(in the rows, 128 means zero)
Rotation paths and how fast each direction turns (degrees per step)
Each turn is a multiple of 5 degrees from 10 to 175, or 0.
Each row of a path follows its step; steps can be skipped.
Path 1:
step 0: [139 139 143 119 141 142 145 137 129 124 128 117 146 117 117 129 124 135
 126 109 137 125 122 130 131 133 133 132 131 125 125 145 132 133 124 126
 106 126 136 135 136 134 129 119 124 125 126 118 125 133 132 121 137 132]
step 1: [133 139 126 121 142 117 137 130 134 134 108 134 141 129 143 130 117 122
 123 130 122 131 107 129 128 119 132 138 138 126 135 137 134 120 129 127
 135 114 127 135 130 144 121 107 132 129 120 132 135 141 128 132 126 129]
step 2: [123 130 111 129 144 133 120 129 130 123 130 134 142 122 128 137 142 138
 117 127 136 132 122 118 120 122 141 121 132 129 138 128 146 130 145 131
 130 129 133 127 137 127 108 128 117 139 136 125 138 146 120 133 135 129]
step 3: [112 131 127 124 139 138 133 114 129 130 140 124 137 120 124 131 116 124
 112 130 140 127 129 122 152 127 125 130 139 144 127 125 145 143 139 125
 130 126 129 139 133 126 121 120 129 111 122 136 122 131 137 129 137 125]
step 4: [139 126 139 123 145 131 113 123 120 124 120 117 114 130 124 128 115 111
 115 131 140 135 122 127 133 124 128 109 143 124 135 142 140 118 128 134
 130 119 126 125 134 126 127 122 123 140 122 142 126 129 138 122 135 135]
step 7: [124 128 117 114 132 127 120 131 137 139 114 128 131 113 121 120 127 128
 129 130 141 128 110 117 128 137 139 125 139 118 144 140 126 126 145 134
 115 124 133 136 138 136 121 125 116 129 134 120 115 141 129 120 127 129]
step 8: [136 138 126 121 134 134 127 118 130 134 128 109 125 136 142 140 116 132
 120 146 133 136 124 124 133 120 137 147 135 133 132 131 143 152 139 131
 126 129 132 133 129 137 113 127 128 128 138 124 128 140 130 131 127 119]
step 10: [125 154 118 127 129 140 127 128 130 119 128 123 136 134 130 129 128 119
 112 123 135 137 147 128 136 130 132 123 139 116 135 129 120 127 131 128
 118 116 124 139 138 130 125 126 119 131 124 133 111 125 144 120 145 133]
step 11: [142 126 128 138 141 127 132 131 118 128 112 121 130 128 125 142 117 119
 135 128 132 150 121 124 131 130 133 137 146 137 130 129 119 142 134 121
 131 117 128 119 131 135 123 116 120 129 122 125 133 117 127 114 144 143]
step 13: [133 144 125 126 129 122 112 124 148 134 127 133 135 119 135 141 124 130
 116 124 127 138 124 123 131 134 127 146 135 128 147 137 148 146 121 132
 127 131 129 141 121 130 131 127 118 120 123 128 116 138 127 125 128 135]
Speeds:
[129 130 125 130 128 128 128 125 127 129 127 132 130 127 128 128 133 130
 127 127 126 126 132 127 130 129 128 126 128 127 133 120 131 126 130 128
 125 127 128 129 125 130 126 129 128 127 125 128 128 125 126 128 128 132]  95
[128 124 126 124 131 130 127 127 130 125 130 127 131 128 133 127 129 129
 125 129 132 123 129 128 125 130 127 128 126 128 127 128 125 126 130 129
 124 130 124 126 132 128 130 130 125 130 127 125 127 129 126 126 129 130]  145
[128 127 128 129 130 129 124 125 131 124 127 127 129 132 127 127 125 126
 131 126 127 130 130 126 130 125 126 126 128 127 124 125 128 126 128 129
 128 131 127 128 130 124 124 130 132 128 129 130 126 125 130 127 133 130]  60
[129 127 127 129 129 127 131 128 124 128 126 125 127 125 126 130 124 132
 125 125 127 126 128 129 131 129 125 129 128 133 123 126 127 128 128 131
 127 130 128 129 124 131 125 131 129 127 125 124 130 129 126 127 131 126]  130
[130 125 131 135 129 125 128 123 129 129 130 127 124 128 128 126 129 124
 124 128 129 125 129 127 128 127 128 130 125 127 129 129 132 130 132 128
 129 130 127 129 127 126 127 129 124 125 129 126 124 132 129 129 128 126]  70
Path 2:
step 1: [124 127 129 127 127 125 131 151 129 131 115 126 130 122 125 124 114 140
 137 127 115 143 142 120 137 119 131 124 127 131 128 146 127 119 120 135
 130 131 123 128 131 136 126 129 140 130 120 124 128 142 119 127 124 120]
step 2: [115 120 151 126 130 134 130 129 121 127 125 126 120 124 122 123 137 138
 119 122 130 131 133 126 130 128 126 133 122 143 139 138 130 132 116 128
 125 113 120 129 125 140 135 125 117 125 122 121 118 139 132 129 112 133]
step 3: [135 127 133 123 130 142 114 127 127 131 117 123 128 130 132 122 140 135
 127 116 129 127 122 120 133 113 128 121 123 131 127 134 131 122 135 145
 128 132 121 119 131 117 138 119 135 130 130 116 125 128 115 115 108 134]
step 4: [124 132 117 121 112 141 135 132 119 124 125 128 124 116 126 133 135 151
 135 126 128 131 137 132 137 111 137 122 137 131 135 131 127 133 123 141
 134 128 132 114 126 135 125 125 135 123 128 126 126 136 139 128 124 120]
step 5: [137 119 139 129 128 129 126 133 134 118 123 129 123 126 124 130 129 129
 133 122 126 125 134 129 144 117 131 124 131 131 138 153 125 132 113 118
 117 126 134 133 120 140 126 124 130 119 127 108 135 127 128 116 121 130]
step 6: [133 128 137 125 122 127 136 137 121 142 123 121 120 126 133 115 134 145
 124 121 123 123 129 117 127 127 136 129 128 132 121 142 116 141 122 136
 116 120 135 127 132 123 142 117 131 118 129 135 124 126 114 122 120 130]
step 9: [129 122 141 124 138 145 121 135 123 127 120 131 111 120 140 137 134 146
 129 115 139 124 123 128 133 125 129 128 124 130 125 151 128 123 125 136
 133 131 136 126 138 129 123 124 121 125 133 130 129 130 118 126 116 129]
step 10: [131 120 122 126 123 137 127 137 125 139 118 128 135 119 133 125 136 136
 132 126 116 141 141 131 138 104 131 132 140 128 131 133 124 132 126 143
 127 133 123 146 130 134 133 117 132 123 126 128 120 136 125 126 118 122]
step 11: [126 123 141 133 124 130 137 129 128 129 119 130 135 134 125 130 147 134
 125 120 125 130 127 134 144 119 131 116 134 139 134 130 123 129 112 122
 116 113 136 113 123 131 123 130 122 125 127 119 120 139 131 123 116 122]
step 12: [134 133 140 130 126 136 124 130 139 132 122 132 122 120 123 120 128 142
 123 128 127 132 125 110 141 123 132 123 120 130 128 143 109 137 123 138
 136 132 132 124 127 116 129 128 137 128 129 116 126 128 116 111 128 132]
Speeds:
[128 129 128 129 124 127 128 128 127 131 129 128 126 127 131 128 125 128
 127 130 131 125 129 131 128 126 121 129 128 125 127 127 128 127 129 133
 128 127 127 128 123 130 127 129 130 126 128 128 131 135 125 126 129 125]  120
[129 127 127 132 125 127 131 132 124 133 130 127 131 130 128 126 127 128
 127 127 127 131 129 130 127 130 128 125 128 128 127 130 122 128 125 124
 125 129 130 132 129 128 125 128 127 127 129 125 129 127 126 129 127 125]  70
[125 130 125 132 129 129 128 128 129 126 126 128 125 128 122 129 126 128
 133 127 130 128 128 127 129 130 128 128 130 129 125 127 123 125 128 129
 129 128 131 126 125 127 124 131 131 130 128 128 128 128 132 124 127 128]  95
[130 127 127 127 132 123 126 130 129 126 127 128 128 128 130 132 128 125
 131 124 127 127 127 129 129 126 127 121 126 128 126 129 131 123 128 126
 125 126 127 124 129 129 125 129 127 129 127 128 131 128 124 128 126 127]  175
Path 3:
step 0: [133 123 129 134 144 141 124 136 133 133 136 113 127 128 134 136 133 127
 144 119 129 124 130 117 115 124 132 131 122 149 118 123 136 135 128 130
 129 135 129 135 133 119 125 133 124 125 134 121 126 141 117 144 130 118]
step 1: [133 126 138 125 138 134 130 138 134 118 129 111 123 134 128 124 142 129
 133 134 131 126 122 133 123 132 143 134 117 120 112 128 145 142 140 128
 119 137 119 134 135 132 121 125 123 122 127 117 131 132 129 138 134 117]
step 2: [135 132 128 118 126 130 128 135 134 120 118 112 120 121 133 135 140 139
 135 141 140 122 119 141 119 127 130 136 133 126 124 127 143 126 131 126
 117 139 125 135 114 124 122 135 129 119 131 139 130 124 121 138 143 132]
step 3: [126 133 129 143 111 137 122 136 124 123 118 118 119 125 131 135 134 127
 123 128 131 128 118 135 120 133 121 115 140 122 127 129 136 137 128 123
 115 135 126 137 126 138 122 142 112 129 137 133 124 116 123 142 129 132]
step 4: [123 138 137 133 115 133 130 129 117 129 130 123 132 118 135 130 129 128
 141 128 130 138 113 124 120 129 135 129 127 132 128 136 139 135 122 131
 117 128 137 128 120 138 138 142 124 131 131 117 112 109 138 137 132 137]
step 5: [130 125 132 121 130 135 121 138 118 132 116 126 126 114 135 115 133 129
 141 126 117 135 125 120 120 128 122 128 139 142 129 133 134 149 125 124
 131 125 131 127 129 128 138 132 138 127 128 123 121 106 128 143 121 119]
step 8: [136 125 129 132 128 135 120 139 122 136 124 133 129 121 131 143 114 127
 125 129 129 125 113 131 113 125 129 126 124 134 128 128 121 130 127 127
 123 133 116 128 124 128 117 131 130 103 133 115 136 131 113 139 144 123]
step 9: [125 128 125 141 116 147 122 144 121 132 127 120 130 127 137 137 126 117
 140 133 123 126 118 130 117 134 145 134 116 135 126 131 121 139 140 135
 124 130 116 125 129 122 115 130 116 123 134 128 135 125 135 125 135 125]
step 10: [132 123 133 129 119 126 127 149 121 133 119 117 129 125 141 149 127 132
 137 128 130 132 134 129 113 127 134 139 118 135 116 123 137 142 132 115
 127 129 128 124 128 123 124 133 133 140 124 127 130 128 142 135 140 125]
step 12: [123 142 124 136 136 122 130 131 117 131 118 116 115 115 115 121 126 136
 132 132 134 131 114 136 127 133 133 126 119 121 116 121 145 131 142 126
 115 131 130 142 126 126 130 131 129 129 122 119 125 124 134 142 126 126]
Speeds:
[127 128 125 124 132 129 125 127 128 126 128 126 126 127 129 126 129 130
 126 125 130 129 129 126 125 127 131 129 128 130 126 126 132 128 127 131
 130 126 124 123 131 131 127 125 131 132 123 129 128 129 128 131 127 130]  70
[130 130 127 133 126 128 125 128 130 124 129 130 127 127 128 129 125 127
 126 134 128 127 128 128 131 133 131 129 132 128 128 129 129 128 127 128
 127 124 126 125 127 129 124 131 130 125 128 129 128 129 127 129 131 131]  65
[134 127 126 127 128 127 130 128 127 130 128 123 129 132 129 128 130 126
 130 129 130 127 129 132 127 127 132 125 127 131 127 129 126 125 134 124
 129 125 125 129 127 131 127 132 128 131 129 127 128 130 128 128 128 129]  40
[129 131 130 133 127 130 131 128 127 126 131 127 126 132 127 130 129 130
 128 129 126 130 128 131 130 131 128 128 125 131 127 129 131 129 129 128
 125 128 129 125 131 128 131 125 126 131 126 123 131 127 129 125 128 132]  125
Path 4:
step 0: [114 135 125 121 119 126 145 126 126 119 119 129 130 123 137 135 128 122
 111 117 146 121 140 128 129 126 132 126 141 124 117 132 132 120 139 130
 141 146 129 136 124 126 131 123 115 129 133 133 127 144 116 135 113 129]
step 2: [119 127 136 136 138 111 124 128 111 135 114 144 122 127 131 130 128 125
 135 132 130 115 138 116 138 134 124 134 119 120 132 126 137 129 129 129
 145 129 133 139 117 134 124 139 121 123 118 125 134 116 106 120 132 133]
step 3: [130 126 138 124 123 135 113 115 138 124 127 135 112 129 124 134 124 129
 120 131 144 124 133 131 144 125 125 134 133 125 144 127 133 122 140 112
 127 115 131 125 137 123 133 141 130 138 145 128 124 119 110 140 132 129]
step 4: [125 117 132 131 114 105 105 124 126 121 132 111 141 144 140 118 127 130
 129 122 133 115 129 121 138 119 140 123 136 131 123 129 141 120 128 124
 132 129 129 120 123 121 131 126 118 126 133 137 137 130 124 130 138 128]
step 5: [141 112 112 138 120 135 128 122 146 118 110 130 131 128 125 135 138 127
 126 122 134 130 136 129 125 118 143 133 133 111 141 131 140 132 132 127
 143 129 115 126 115 131 134 117 117 123 129 124 130 117 131 122 128 130]
step 6: [139 126 134 126 115 116 131 123 120 132 129 129 130 109 144 126 113 123
 118 135 119 144 129 127 123 125 141 123 137 126 144 113 129 129 127 123
 138 127 138 137 117 138 120 129 122 142 129 135 132 114 134 128 139 138]
step 7: [115 119 130 128 123 124 133 122 124 110 133 142 117 142 125 132 122 123
 122 121 116 120 128 123 134 135 127 145 132 125 141 121 127 137 138 136
 138 144 141 133 130 136 130 114 117 140 139 134 114 135 130 125 135 126]
step 8: [128 136 134 135 121 129 127 137 132 134 129 117 130 126 128 120 122 125
 139 117 131 131 109 127 138 115 124 145 137 111 137 129 126 118 142 146
 139 119 125 141 136 123 124 134 122 127 135 133 123 133 132 144 139 140]
step 11: [120 126 118 138 119 114 119 144 132 117 138 131 127 116 125 143 121 132
 126 134 136 119 125 114 131 134 135 123 124 133 130 115 134 130 131 119
 128 132 132 137 125 126 115 130 115 112 119 149 126 134 115 138 136 134]
step 12: [128 121 115 120 125 137 131 130 131 125 132 132 128 128 133 129 134 121
 130 121 148 134 132 127 124 127 139 132 133 114 140 110 132 112 145 120
 119 126 123 125 137 121 139 115 116 143 125 139 124 143 121 133 112 126]
Speeds:
[131 128 124 127 125 126 132 129 126 125 128 130 128 125 127 127 128 127
 129 128 127 129 132 130 124 129 129 128 128 132 129 127 126 123 133 129
 128 128 128 130 122 129 128 127 128 129 128 131 126 132 131 125 126 129]  60
[127 130 129 126 123 129 127 130 132 132 126 129 129 122 129 127 127 129
 130 128 131 128 129 127 126 129 126 128 127 129 132 129 126 128 125 123
 133 130 127 130 131 129 132 129 129 129 126 128 128 129 127 128 125 130]  120
